One turn sends every row of this set to another row. A few are shown first. Where does it send the rows asked after them?
lak: [ 4.13 -0.47  0.50 -2.42  1.75 -1.82 -0.91  2.75 -0.48 -1.11 -0.02  0.51
 -2.88 -0.78 -1.34 -0.82 -0.49]
mesof: [ 1.19 -2.77 -1.38  1.23  1.41 -2.57  1.70 -1.75 -0.50  2.47  2.81  1.36
  0.06  0.41 -1.68  2.08  1.67]
nar: [ 0.02  1.22 -1.64 -1.45  0.17  1.02  2.97 -0.92 -1.50  2.85  2.45 -0.19
  2.82 -0.49  0.21 -0.21 -1.66]
sezam: [ 0.80  1.11 -2.64  0.87 -1.29  1.34 -1.29 -1.83  1.88 -1.48  1.81  1.02
  1.39  1.59  3.00 -1.62 -2.49]
tes: [-1.16  1.37 -0.15 -2.62  2.73 -1.36 -3.00 -0.74 -0.52  2.24  0.25  1.22
  2.28 -2.12  1.64  0.92 -0.13]
Vob: [-0.43 -2.80  0.13  4.28  1.61  1.31  1.91  0.61  0.62  0.11 -2.05 -1.64
  2.52  0.18  0.68 -0.08 -2.31]
dusun: [-1.07  1.80  2.63  0.96 -2.36  0.33  1.47  1.52  2.24 -2.03 -1.81  1.52
 -0.44 -1.34 -0.63 -2.27  1.98]
fugun: [-1.72  1.16 -0.68 -2.47  1.47 -2.12 -3.25 -1.19 -0.34  1.02 -0.37  0.03
  1.47 -2.34  2.69  2.08 -0.29]
kud: [ 0.66 -1.46  1.40  2.42  3.17 -2.95  2.74 -1.96  0.95 -2.68 -1.06  0.03
 -1.28 -0.66 -0.17  2.30  1.06]
lami: [ 1.60  2.40  0.67 -2.15  1.02  0.13  4.19 -1.58  2.27 -1.79 -0.30  1.79
  0.13 -2.31  0.40 -0.14 -1.12]
motan: [-0.87  1.54  2.16  0.95 -3.24  0.27  0.76  1.28 -0.05 -0.20 -2.05 -0.09
 -1.72 -1.68 -2.10 -1.91  2.59]
mis: [ 0.32 -3.74 -0.32  1.59  0.92 -2.77 -0.31 -1.68 -1.71  2.68  2.46  0.76
  0.75 -0.02 -1.39  0.50  1.79]
Zom: [-1.04 -2.19  0.15  4.94  0.24  1.63  0.76  1.55  0.94  0.41 -1.44 -2.63
  0.93 -0.98  0.35  1.29 -1.83]
nis: [ 3.50 -0.77  0.76 -1.92  1.90 -1.63  0.10  2.59 -1.13 -1.27  0.29 -0.80
 -4.07 -0.47 -0.63  0.20  0.42]
suner: [-1.09  1.73  2.06  1.54 -1.98  0.69  2.47  1.46  1.76 -1.54 -1.70  0.58
 -1.75 -0.03 -0.10 -1.51  2.78]
nuvin: [-0.15  1.85 -0.91  0.93 -1.24 -0.94 -4.71  1.43 -0.15 -0.28  0.06 -0.68
 -3.36 -1.59 -1.73 -1.39 -0.41]
voz: [-0.24  1.41  0.41 -3.14  2.00 -2.61 -3.30 -1.18  0.46  1.59  0.02  0.82
  1.32 -2.36  1.62  1.33 -1.00]
sef: [-0.43 -2.68 -1.31  2.04 -0.76 -1.10  1.43 -1.61 -1.19  2.50  3.86  0.26
  1.31  0.05 -1.77  1.02  1.17]
subi: [ 0.92 -3.73  0.49  1.61  0.43 -2.49  0.32 -1.31 -1.27  1.14  3.12  0.96
  0.57  0.51 -1.33  1.65  2.56]
Musa: [ 4.66 -0.23  0.67 -1.25  2.12 -1.45  1.66  0.90 -0.46 -2.75 -1.06 -0.06
 -2.69 -0.41 -1.86 -0.26 -0.63]
Vuz: [ 0.57  1.46 -1.44 -0.77 -0.64  0.88  0.18 -2.50  1.82 -1.58  2.51  1.69
  0.16  0.75  2.75 -2.25 -3.24]
teto: [ 0.12 -2.77 -0.66  4.30  2.73  0.68  0.44 -0.27  1.13  0.65 -2.56 -1.96
  0.94 -0.64  0.55  2.25 -1.94]
tagag: [ 0.29  1.23 -1.73 -1.49  0.07  1.30  2.31 -1.16 -1.80  2.59  2.26 -0.45
  3.17 -0.24  0.68 -0.17 -2.07]
Mizos: [-0.93 -0.90 -0.63  3.63  0.97 -1.70 -4.07 -3.74  0.56 -1.38 -1.54 -0.10
 -0.79 -0.73  1.47  1.01 -0.92]
Menez: [ 0.05 -0.15 -0.68  1.30 -2.36  1.77  0.82  2.26 -1.99  3.48  0.41 -2.10
 -1.26 -0.03 -1.64 -1.59 -0.16]
saluf: [-2.00  1.52  1.47  0.22 -2.64  1.07  0.47  1.11  1.29 -2.19 -2.23  1.31
 -2.05 -1.32 -1.37 -1.38  2.30]
gude: [-0.34  1.63 -0.85  0.98 -1.11 -1.02 -4.86  1.35 -0.70  0.27 -0.30 -1.28
 -3.44 -1.27 -1.15 -1.19 -0.75]
molaz: [ 4.93  0.34  1.00 -1.09  1.98 -1.76 -1.27  0.94 -0.99 -1.29 -0.57 -0.34
 -2.70 -2.17 -1.60 -0.24  0.62]
vapi: [ 0.27 -3.51 -1.77  2.06  0.08 -2.06  0.90 -0.79 -1.59  1.81  2.75  0.84
 -0.05  0.29 -1.48  0.52  2.87]
Met: [-0.17 -2.65  0.14  3.78  1.15  1.94  1.46  1.94  0.65  0.87 -2.74 -1.50
  1.63  0.91  0.43  0.87 -1.47]
zir: [ 4.70  0.50  0.24 -2.50  2.19  0.10  0.10  1.72 -0.39 -2.06  0.20  0.02
 -2.63 -1.20 -1.15 -0.32  0.29]
pobe: [ 0.34 -0.73 -0.69  1.79 -2.03  1.52  1.01  2.38 -1.75  3.41  0.92 -2.28
 -1.59  0.36 -1.27 -1.54  0.11]
Mevud: [-0.03  1.64 -1.07  0.95 -1.87  1.02 -1.66 -1.21  2.63 -1.63  1.34  1.21
  1.50  1.23  1.90 -2.33 -3.40]
rivom: [-0.97  2.26 -1.54 -3.01  1.91 -1.77 -2.68 -0.25  0.30  1.83  0.27  1.49
  1.02 -3.13  1.05  1.19 -0.35]
Mifel: [-0.15 -0.15 -1.17  1.47 -0.88  1.40 -2.02 -1.71  2.01 -2.32  1.44  1.75
  1.04  0.91  2.40 -2.14 -3.44]
rap: [-0.71 -2.68 -0.94  3.63  0.63  2.27  1.02  0.27 -0.72  0.42 -3.11 -1.53
  2.06  0.17  0.87  0.86 -1.91]
fona: [-1.75  1.18 -0.15 -3.16  1.26 -1.68 -2.86 -0.99 -1.59  2.36  1.08  0.03
  0.20 -2.14  2.08  0.64 -0.83]
tum: [ 1.31 -1.12  1.42  2.24  3.07 -2.85  2.32 -2.53  0.97 -3.08 -1.02  0.31
 -1.36 -0.82 -0.32  2.23  0.79]
tikop: [-2.11  2.76  0.00 -1.40  2.02 -1.67 -4.15 -0.61  0.03  1.15 -0.67 -0.45
  0.10 -2.29  2.06  0.35 -0.64]
rif: [-1.24  1.76  1.26  0.48 -3.20  0.76  2.55  0.92  0.68 -1.89 -2.44  1.32
 -0.84 -0.68 -1.85 -2.16  0.50]
zevi: [ 4.34 -0.50  1.50 -2.39  2.18 -0.95  0.24  1.68 -0.52 -0.39  0.75  0.26
 -3.01 -0.61 -2.05 -0.52  0.38]
tugit: [-0.09 -3.07 -0.41  3.91  1.93  1.33  2.21  1.35  0.48 -0.23 -2.43 -2.20
  1.44 -1.17  1.05  1.10 -0.93]
mab: [-1.73  1.18  2.94  1.51 -1.80  0.78  1.07  1.57  1.90 -2.19 -2.22  0.65
 -1.52 -0.45 -1.78 -1.70  1.39]
Dogat: [ 1.23 -2.99 -0.82  1.81  0.75 -1.79  0.05 -2.68 -2.51  0.94  2.72  0.80
  1.37 -0.05 -0.91  1.59  2.43]
Tefi: [ 0.13  2.02 -1.19  2.06  0.48  1.13 -0.90 -2.35  2.33 -2.42  0.72  1.00
  0.66  1.49  3.07 -2.08 -2.68]
kenu: [ 1.47  2.40  0.76 -1.81  0.93 -0.16  4.49 -2.21  2.08 -1.77  0.09  1.71
  0.34 -1.63  0.79 -0.15 -1.04]
Fodif: [ 0.37  1.09 -1.93  1.31 -1.37  1.39 -1.67 -1.19  3.01 -2.79  1.54  1.52
  0.36 -0.77  2.28 -1.64 -3.26]
Pap: [-0.74 -1.11 -0.58  4.04  1.19 -1.84 -3.87 -3.09  0.93 -1.52 -1.44 -0.46
 -1.49 -0.94  1.14  1.04 -1.25]

kenu turns into tum
tes turns into dusun
Now these:
tikop turns into motan
sezam turns into zir
Mizos turns into nuvin
rif turns into mesof
mis turns into Mevud
nis turns into rap

